500 stands for zero in the data rows.
Every row has a hidden score. How much higher is the second row's score than the first row's in each pair? 10 means about the same, 20 much higher and 0 much lower. The score is a weighted sum of the row's numbers plus the product of two more (or one squared), each taken from its middle value.
[588, 464, 481, 526, 662, 485, 393, 554, 422, 410, 515, 445]
[416, 528, 536, 480, 396, 446, 440, 457, 452, 488, 520, 538] -> 9
[345, 567, 433, 340, 433, 456, 498, 472, 507, 490, 512, 440]
[602, 458, 463, 414, 410, 652, 433, 429, 444, 410, 375, 488] -> 8
[528, 498, 550, 560, 606, 420, 500, 594, 435, 395, 441, 522]
[518, 491, 433, 627, 713, 420, 389, 495, 439, 417, 469, 464] -> 10
[609, 457, 546, 345, 467, 589, 416, 481, 395, 413, 430, 456]
[362, 551, 406, 359, 445, 498, 399, 478, 443, 399, 484, 448] -> 11
[623, 417, 560, 714, 621, 450, 468, 549, 423, 446, 462, 561]
[535, 440, 534, 448, 387, 605, 573, 487, 497, 545, 517, 542] -> 9
[426, 490, 437, 509, 447, 415, 462, 414, 441, 463, 379, 479]
[586, 492, 446, 686, 691, 405, 457, 487, 420, 423, 368, 456] -> 11
[352, 653, 493, 393, 440, 440, 489, 524, 455, 432, 465, 510]
[548, 454, 542, 606, 519, 477, 499, 530, 539, 501, 521, 544] -> 9
[410, 509, 531, 537, 391, 450, 451, 485, 438, 445, 508, 579]
[398, 480, 425, 595, 430, 413, 999, 452, 999, 999, 753, 499] -> 8
[439, 564, 520, 483, 403, 434, 443, 520, 480, 440, 490, 571]
[652, 442, 601, 463, 384, 779, 434, 470, 424, 437, 522, 533] -> 10
[404, 571, 520, 383, 427, 397, 486, 470, 417, 485, 462, 373]
[422, 524, 510, 446, 472, 380, 525, 530, 526, 508, 517, 485] -> 9
[479, 465, 478, 343, 496, 624, 450, 494, 451, 429, 539, 463]
[610, 450, 455, 636, 656, 411, 464, 469, 515, 477, 452, 484] -> 7
[684, 463, 562, 341, 457, 690, 458, 489, 409, 461, 423, 425]
[315, 589, 433, 366, 463, 445, 379, 463, 459, 426, 487, 456] -> 8
[462, 411, 544, 558, 448, 424, 639, 459, 568, 675, 605, 521]
[552, 459, 525, 477, 393, 638, 625, 497, 585, 581, 554, 535] -> 12
[596, 499, 531, 361, 474, 792, 386, 470, 467, 437, 528, 499]
[310, 554, 419, 387, 473, 491, 377, 501, 418, 405, 498, 450] -> 11
[676, 466, 551, 849, 782, 461, 463, 521, 437, 444, 502, 561]
[413, 491, 443, 481, 494, 436, 477, 472, 569, 553, 513, 460] -> 10
[295, 531, 436, 411, 457, 436, 379, 492, 455, 403, 467, 484]
[477, 439, 457, 467, 476, 449, 529, 462, 636, 585, 480, 473] -> 8
[501, 476, 472, 523, 662, 458, 385, 514, 441, 409, 523, 472]
[384, 602, 521, 422, 394, 455, 475, 474, 500, 524, 525, 520] -> 15
[581, 525, 519, 419, 516, 562, 456, 592, 435, 391, 441, 509]
[638, 483, 553, 454, 387, 759, 433, 510, 418, 446, 473, 527] -> 12
[636, 438, 501, 747, 667, 406, 536, 512, 480, 541, 530, 516]
[685, 462, 631, 421, 403, 780, 429, 472, 458, 454, 495, 540] -> 11
[548, 443, 564, 570, 552, 466, 469, 545, 446, 444, 460, 592]
[445, 516, 450, 331, 460, 607, 485, 477, 504, 501, 551, 433] -> 14
[377, 593, 497, 462, 381, 455, 518, 531, 518, 517, 530, 577]
[375, 613, 405, 396, 427, 417, 436, 399, 443, 417, 368, 517] -> 6
[604, 465, 524, 709, 616, 445, 545, 497, 594, 573, 555, 556]
[481, 447, 475, 365, 470, 677, 401, 469, 419, 412, 523, 469] -> 10
[525, 460, 419, 624, 704, 409, 484, 491, 463, 488, 562, 485]
[589, 502, 482, 722, 792, 422, 386, 532, 424, 421, 514, 479] -> 11
[572, 506, 513, 530, 594, 460, 480, 593, 424, 408, 413, 480]
[393, 560, 517, 490, 387, 414, 553, 487, 567, 661, 579, 540] -> 16
[308, 640, 429, 356, 431, 447, 383, 469, 434, 414, 515, 475]
[354, 660, 448, 428, 414, 407, 437, 493, 450, 418, 408, 447] -> 11
[569, 471, 486, 417, 444, 651, 455, 460, 473, 460, 421, 452]
[404, 551, 430, 422, 425, 404, 422, 428, 436, 421, 376, 522] -> 8
[405, 451, 493, 365, 425, 409, 436, 451, 453, 436, 450, 416]
[489, 444, 574, 466, 390, 593, 739, 480, 719, 713, 635, 570] -> 12
[388, 473, 428, 555, 437, 422, 807, 455, 733, 747, 562, 523]
[522, 462, 525, 629, 578, 436, 474, 473, 480, 440, 470, 510] -> 11
[490, 421, 533, 586, 453, 455, 528, 470, 480, 523, 499, 536]
[662, 416, 516, 773, 704, 427, 444, 540, 413, 453, 467, 553] -> 12
[386, 594, 457, 415, 425, 400, 495, 472, 482, 488, 404, 476]
[571, 468, 454, 665, 669, 406, 427, 482, 422, 415, 403, 510] -> 7
[697, 466, 629, 459, 404, 846, 448, 487, 442, 434, 470, 537]
[449, 431, 507, 551, 516, 423, 469, 518, 438, 454, 503, 553] -> 4
[589, 433, 550, 503, 444, 580, 432, 504, 450, 433, 472, 566]
[502, 471, 457, 560, 506, 420, 618, 434, 564, 592, 458, 438] -> 10
[372, 625, 406, 424, 424, 425, 433, 418, 445, 389, 383, 485]
[417, 549, 482, 492, 381, 448, 587, 495, 484, 561, 505, 530] -> 10
[549, 438, 532, 612, 670, 388, 532, 448, 648, 602, 507, 449]
[400, 513, 501, 374, 428, 387, 402, 568, 416, 428, 420, 443] -> 18
[376, 646, 527, 351, 441, 377, 429, 482, 404, 428, 443, 459]
[569, 482, 442, 338, 465, 763, 383, 468, 429, 421, 532, 484] -> 10
[427, 473, 464, 383, 496, 458, 406, 483, 467, 439, 529, 474]
[402, 545, 528, 480, 371, 430, 676, 565, 593, 628, 596, 544] -> 13
[532, 540, 496, 667, 694, 389, 465, 598, 415, 403, 434, 508]
[536, 434, 538, 462, 407, 604, 563, 450, 687, 644, 572, 539] -> 8
[675, 424, 581, 331, 413, 766, 443, 507, 396, 408, 435, 439]
[596, 442, 578, 488, 441, 612, 449, 525, 426, 437, 471, 570] -> 6
[407, 535, 506, 472, 381, 468, 490, 525, 523, 511, 531, 514]
[577, 529, 520, 396, 419, 718, 499, 504, 450, 406, 399, 493] -> 8
[340, 639, 422, 364, 473, 466, 428, 541, 442, 431, 472, 486]
[622, 438, 503, 716, 654, 437, 434, 539, 450, 435, 515, 546] -> 9
[320, 575, 420, 397, 444, 413, 399, 462, 432, 461, 512, 445]
[382, 585, 517, 476, 382, 446, 564, 479, 556, 580, 546, 521] -> 13
[400, 596, 540, 452, 383, 451, 462, 518, 444, 463, 512, 537]
[648, 469, 594, 432, 430, 738, 434, 542, 442, 461, 465, 546] -> 8
[429, 433, 472, 551, 371, 447, 838, 477, 761, 783, 681, 520]
[382, 502, 528, 483, 379, 460, 462, 505, 466, 446, 519, 549] -> 9
[384, 449, 445, 508, 442, 407, 411, 478, 463, 461, 407, 458]
[407, 566, 536, 431, 382, 480, 451, 488, 437, 438, 486, 569] -> 13
[593, 475, 497, 493, 506, 499, 433, 509, 445, 412, 363, 496]
[531, 528, 551, 405, 452, 574, 543, 581, 542, 509, 500, 484] -> 14
[505, 424, 513, 363, 419, 427, 458, 474, 464, 454, 445, 429]
[426, 428, 516, 538, 382, 489, 891, 562, 775, 832, 668, 547] -> 13
[662, 452, 471, 695, 825, 401, 402, 570, 428, 407, 535, 486]
[596, 417, 540, 767, 690, 468, 445, 529, 433, 428, 488, 566] -> 8
[508, 481, 455, 562, 659, 425, 413, 518, 439, 410, 488, 464]
[498, 513, 462, 445, 464, 524, 580, 479, 636, 571, 524, 480] -> 10
[309, 606, 404, 419, 460, 382, 396, 500, 429, 408, 528, 463]
[538, 423, 534, 462, 401, 651, 566, 518, 590, 624, 546, 563] -> 9
[280, 546, 416, 407, 444, 428, 510, 438, 663, 627, 605, 418]
[629, 439, 590, 463, 393, 721, 486, 517, 547, 528, 540, 548] -> 14
[442, 492, 448, 418, 413, 494, 461, 463, 463, 482, 407, 441]
[381, 629, 558, 475, 380, 423, 470, 487, 447, 470, 503, 554] -> 17
[384, 575, 495, 456, 412, 472, 473, 520, 434, 434, 475, 578]
[512, 439, 517, 370, 400, 492, 652, 481, 589, 646, 548, 440] -> 9
[564, 495, 417, 673, 732, 435, 430, 518, 408, 426, 509, 472]
[638, 416, 509, 432, 430, 682, 414, 497, 420, 426, 393, 451] -> 11
[362, 592, 430, 405, 398, 446, 476, 460, 463, 465, 399, 502]
[384, 614, 451, 420, 452, 442, 412, 465, 470, 430, 408, 439] -> 11
[571, 553, 542, 411, 434, 679, 470, 555, 422, 396, 454, 475]
[647, 491, 535, 637, 713, 423, 488, 586, 459, 395, 421, 456] -> 8
[576, 521, 514, 392, 436, 680, 497, 528, 417, 400, 417, 474]
[390, 613, 508, 479, 388, 462, 435, 537, 467, 446, 483, 558] -> 14
[311, 608, 436, 389, 450, 408, 443, 492, 479, 493, 525, 448]
[400, 584, 546, 469, 379, 441, 457, 494, 430, 453, 488, 572] -> 12
[482, 511, 476, 503, 528, 418, 477, 531, 471, 411, 479, 493]
[359, 592, 531, 486, 375, 442, 576, 486, 610, 616, 567, 603] -> 18
[325, 534, 437, 395, 459, 442, 677, 414, 735, 731, 597, 424]
[568, 513, 509, 643, 720, 415, 484, 573, 398, 400, 445, 513] -> 15
[407, 508, 517, 509, 391, 434, 680, 525, 581, 691, 582, 540]
[643, 463, 529, 782, 704, 408, 480, 520, 549, 528, 510, 502] -> 9
[364, 606, 417, 460, 437, 412, 543, 455, 525, 514, 393, 464]
[433, 526, 425, 567, 429, 427, 999, 487, 958, 999, 644, 476] -> 9
[526, 412, 486, 643, 593, 433, 454, 503, 468, 444, 500, 554]
[406, 623, 419, 418, 420, 404, 456, 515, 435, 461, 420, 507] -> 14
[479, 421, 572, 618, 505, 440, 514, 469, 544, 579, 536, 527]
[417, 503, 484, 363, 434, 538, 414, 491, 441, 432, 511, 466] -> 10
[605, 448, 585, 484, 412, 714, 509, 511, 444, 479, 511, 525]
[485, 411, 573, 596, 537, 437, 486, 486, 472, 515, 516, 523] -> 7
[674, 486, 454, 754, 839, 417, 387, 510, 449, 411, 528, 475]
[574, 457, 525, 661, 658, 429, 501, 491, 563, 548, 565, 581] -> 9
[413, 635, 505, 339, 439, 357, 401, 536, 394, 441, 460, 480]
[587, 419, 535, 717, 626, 458, 591, 500, 627, 641, 550, 551] -> 6
[387, 433, 551, 645, 407, 428, 999, 486, 999, 999, 770, 568]
[624, 446, 534, 657, 713, 368, 425, 480, 436, 424, 462, 431] -> 9
[306, 582, 467, 383, 463, 501, 405, 447, 482, 435, 472, 463]
[334, 570, 467, 493, 420, 364, 790, 516, 897, 861, 642, 447] -> 11
[450, 479, 456, 406, 432, 531, 700, 458, 614, 630, 478, 458]
[607, 466, 509, 423, 444, 751, 424, 418, 401, 418, 374, 484] -> 11
[435, 451, 484, 383, 455, 630, 481, 464, 531, 526, 551, 452]
[656, 411, 560, 427, 380, 758, 474, 500, 429, 440, 513, 536] -> 10
[592, 426, 557, 504, 475, 562, 441, 555, 433, 460, 480, 573]
[582, 420, 566, 724, 639, 417, 688, 488, 591, 688, 634, 560] -> 11
[423, 439, 508, 483, 436, 381, 864, 461, 709, 834, 661, 425]
[659, 443, 599, 464, 404, 785, 522, 468, 581, 559, 540, 542] -> 11
[604, 440, 537, 653, 582, 484, 489, 502, 526, 520, 508, 541]
[600, 447, 481, 703, 818, 423, 390, 542, 459, 413, 521, 481] -> 8
[705, 433, 549, 693, 670, 439, 458, 567, 453, 454, 480, 581]
[491, 465, 473, 342, 450, 588, 470, 511, 483, 475, 502, 427] -> 13
[305, 584, 445, 361, 435, 468, 445, 451, 458, 469, 522, 480]
[488, 504, 456, 601, 604, 429, 355, 526, 476, 410, 505, 483] -> 12
[735, 449, 574, 349, 439, 795, 391, 482, 415, 421, 455, 466]
[376, 633, 444, 438, 385, 402, 552, 424, 533, 512, 410, 484] -> 9
[337, 606, 486, 433, 452, 397, 511, 548, 431, 412, 427, 503]
[327, 712, 482, 445, 435, 390, 540, 587, 504, 457, 469, 515] -> 16
[365, 543, 424, 454, 389, 412, 569, 456, 498, 517, 468, 464]
[681, 452, 579, 319, 449, 667, 458, 490, 411, 446, 433, 417] -> 13
[387, 584, 403, 432, 397, 428, 518, 486, 500, 491, 419, 487]
[711, 469, 585, 662, 765, 412, 420, 543, 416, 419, 433, 458] -> 9
[392, 586, 524, 477, 392, 457, 456, 531, 466, 475, 485, 560]
[335, 631, 478, 440, 430, 394, 507, 555, 444, 444, 461, 500] -> 7
[607, 402, 548, 711, 576, 455, 446, 566, 457, 431, 495, 572]
[574, 473, 491, 677, 812, 411, 394, 549, 459, 411, 488, 477] -> 8
[681, 459, 525, 341, 429, 731, 416, 489, 389, 441, 474, 431]
[692, 443, 532, 739, 694, 430, 458, 520, 443, 453, 472, 571] -> 5
[425, 444, 541, 526, 427, 477, 728, 433, 900, 833, 690, 574]
[594, 454, 577, 432, 382, 704, 459, 498, 432, 470, 531, 561] -> 16
[373, 564, 462, 544, 422, 409, 999, 500, 999, 999, 780, 492]
[434, 473, 445, 460, 478, 403, 441, 428, 445, 415, 385, 469] -> 6
[413, 639, 550, 425, 395, 441, 468, 485, 468, 478, 501, 576]
[663, 447, 551, 763, 714, 442, 468, 559, 452, 451, 474, 577] -> 3
[552, 424, 534, 630, 616, 458, 460, 518, 437, 448, 489, 563]
[308, 546, 402, 386, 433, 424, 413, 488, 476, 501, 544, 435] -> 14
[427, 463, 528, 579, 435, 414, 730, 495, 770, 752, 642, 554]
[497, 465, 473, 391, 547, 534, 409, 489, 449, 418, 497, 473] -> 7
[503, 434, 517, 413, 394, 572, 713, 513, 707, 694, 593, 577]
[532, 437, 463, 401, 406, 608, 517, 452, 505, 488, 477, 465] -> 11
[659, 449, 473, 748, 832, 424, 427, 531, 411, 430, 525, 459]
[507, 420, 589, 495, 401, 564, 553, 448, 534, 556, 533, 502] -> 8
[665, 424, 584, 341, 436, 651, 407, 458, 396, 439, 432, 423]
[293, 626, 426, 379, 439, 386, 397, 545, 419, 443, 512, 470] -> 12
[596, 474, 444, 379, 455, 761, 400, 482, 418, 421, 527, 446]
[307, 731, 427, 358, 455, 420, 424, 553, 474, 455, 486, 474] -> 9
[516, 420, 528, 454, 404, 558, 580, 500, 554, 563, 525, 574]
[370, 580, 402, 406, 417, 431, 414, 490, 449, 420, 365, 486] -> 12
[521, 449, 495, 527, 599, 394, 571, 557, 466, 507, 510, 464]
[329, 513, 444, 428, 462, 413, 621, 436, 763, 707, 629, 455] -> 6
[583, 481, 453, 412, 414, 649, 490, 443, 476, 511, 416, 453]
[516, 451, 437, 525, 537, 470, 643, 452, 573, 591, 476, 450] -> 7
[626, 431, 540, 634, 597, 449, 466, 507, 459, 477, 475, 516]
[525, 449, 539, 727, 625, 483, 462, 468, 502, 525, 546, 556] -> 11
[490, 464, 551, 639, 498, 433, 782, 526, 663, 737, 609, 543]
[495, 530, 492, 397, 440, 599, 569, 534, 468, 454, 469, 486] -> 9
[511, 493, 489, 406, 427, 594, 405, 443, 444, 431, 393, 458]
[663, 455, 559, 615, 715, 391, 434, 541, 418, 450, 443, 457] -> 10
[619, 440, 475, 419, 418, 691, 426, 421, 437, 417, 392, 486]
[560, 458, 451, 695, 760, 439, 410, 545, 416, 417, 487, 453] -> 13
[696, 429, 584, 459, 403, 814, 440, 537, 436, 469, 468, 555]
[534, 464, 552, 473, 443, 582, 534, 500, 475, 522, 569, 543] -> 8
[353, 590, 511, 520, 385, 449, 461, 539, 435, 440, 527, 625]
[720, 469, 526, 688, 768, 366, 410, 522, 416, 405, 458, 451] -> 7
[391, 470, 515, 534, 394, 436, 747, 483, 830, 782, 624, 525]
[396, 591, 461, 391, 455, 481, 486, 523, 443, 403, 469, 523] -> 9
[276, 604, 432, 471, 439, 407, 797, 539, 790, 762, 682, 462]
[377, 521, 504, 493, 406, 429, 483, 520, 537, 497, 525, 522] -> 9
[466, 431, 479, 360, 431, 428, 477, 434, 512, 529, 436, 457]
[378, 661, 422, 415, 420, 401, 445, 423, 454, 431, 417, 480] -> 16
[400, 570, 533, 322, 402, 407, 428, 503, 390, 411, 429, 472]
[668, 478, 627, 447, 405, 842, 457, 489, 430, 454, 497, 551] -> 14
[781, 433, 590, 870, 823, 451, 457, 531, 460, 445, 491, 554]
[483, 432, 524, 583, 513, 453, 540, 502, 670, 639, 577, 525] -> 11
[332, 620, 474, 387, 456, 457, 412, 477, 446, 452, 528, 483]
[554, 492, 525, 384, 454, 694, 368, 494, 444, 404, 506, 446] -> 12
[550, 475, 504, 539, 598, 374, 394, 504, 428, 427, 417, 458]
[655, 471, 460, 754, 860, 435, 394, 538, 419, 418, 505, 469] -> 11
[432, 533, 504, 451, 404, 424, 466, 524, 412, 441, 525, 563]
[548, 458, 489, 623, 705, 430, 445, 499, 565, 506, 560, 408] -> 12
[714, 441, 514, 414, 450, 798, 455, 474, 414, 411, 408, 448]
[384, 579, 521, 469, 383, 455, 602, 522, 551, 599, 503, 517] -> 10
[582, 419, 536, 587, 627, 389, 555, 465, 443, 523, 510, 418]
[593, 438, 527, 365, 414, 657, 491, 429, 470, 520, 468, 460] -> 10
[506, 429, 537, 451, 415, 559, 430, 518, 468, 449, 495, 572]
[427, 628, 513, 376, 432, 535, 492, 591, 459, 402, 452, 507] -> 14
[401, 634, 526, 492, 400, 457, 470, 510, 456, 477, 523, 569]
[666, 441, 531, 667, 734, 393, 428, 505, 412, 412, 452, 479] -> 2
[456, 446, 541, 577, 487, 456, 452, 527, 518, 487, 494, 557]
[536, 464, 543, 527, 461, 534, 462, 508, 442, 497, 516, 522] -> 11
[464, 454, 472, 393, 519, 547, 416, 487, 431, 403, 515, 456]
[369, 545, 483, 455, 509, 412, 718, 473, 805, 696, 597, 521] -> 3
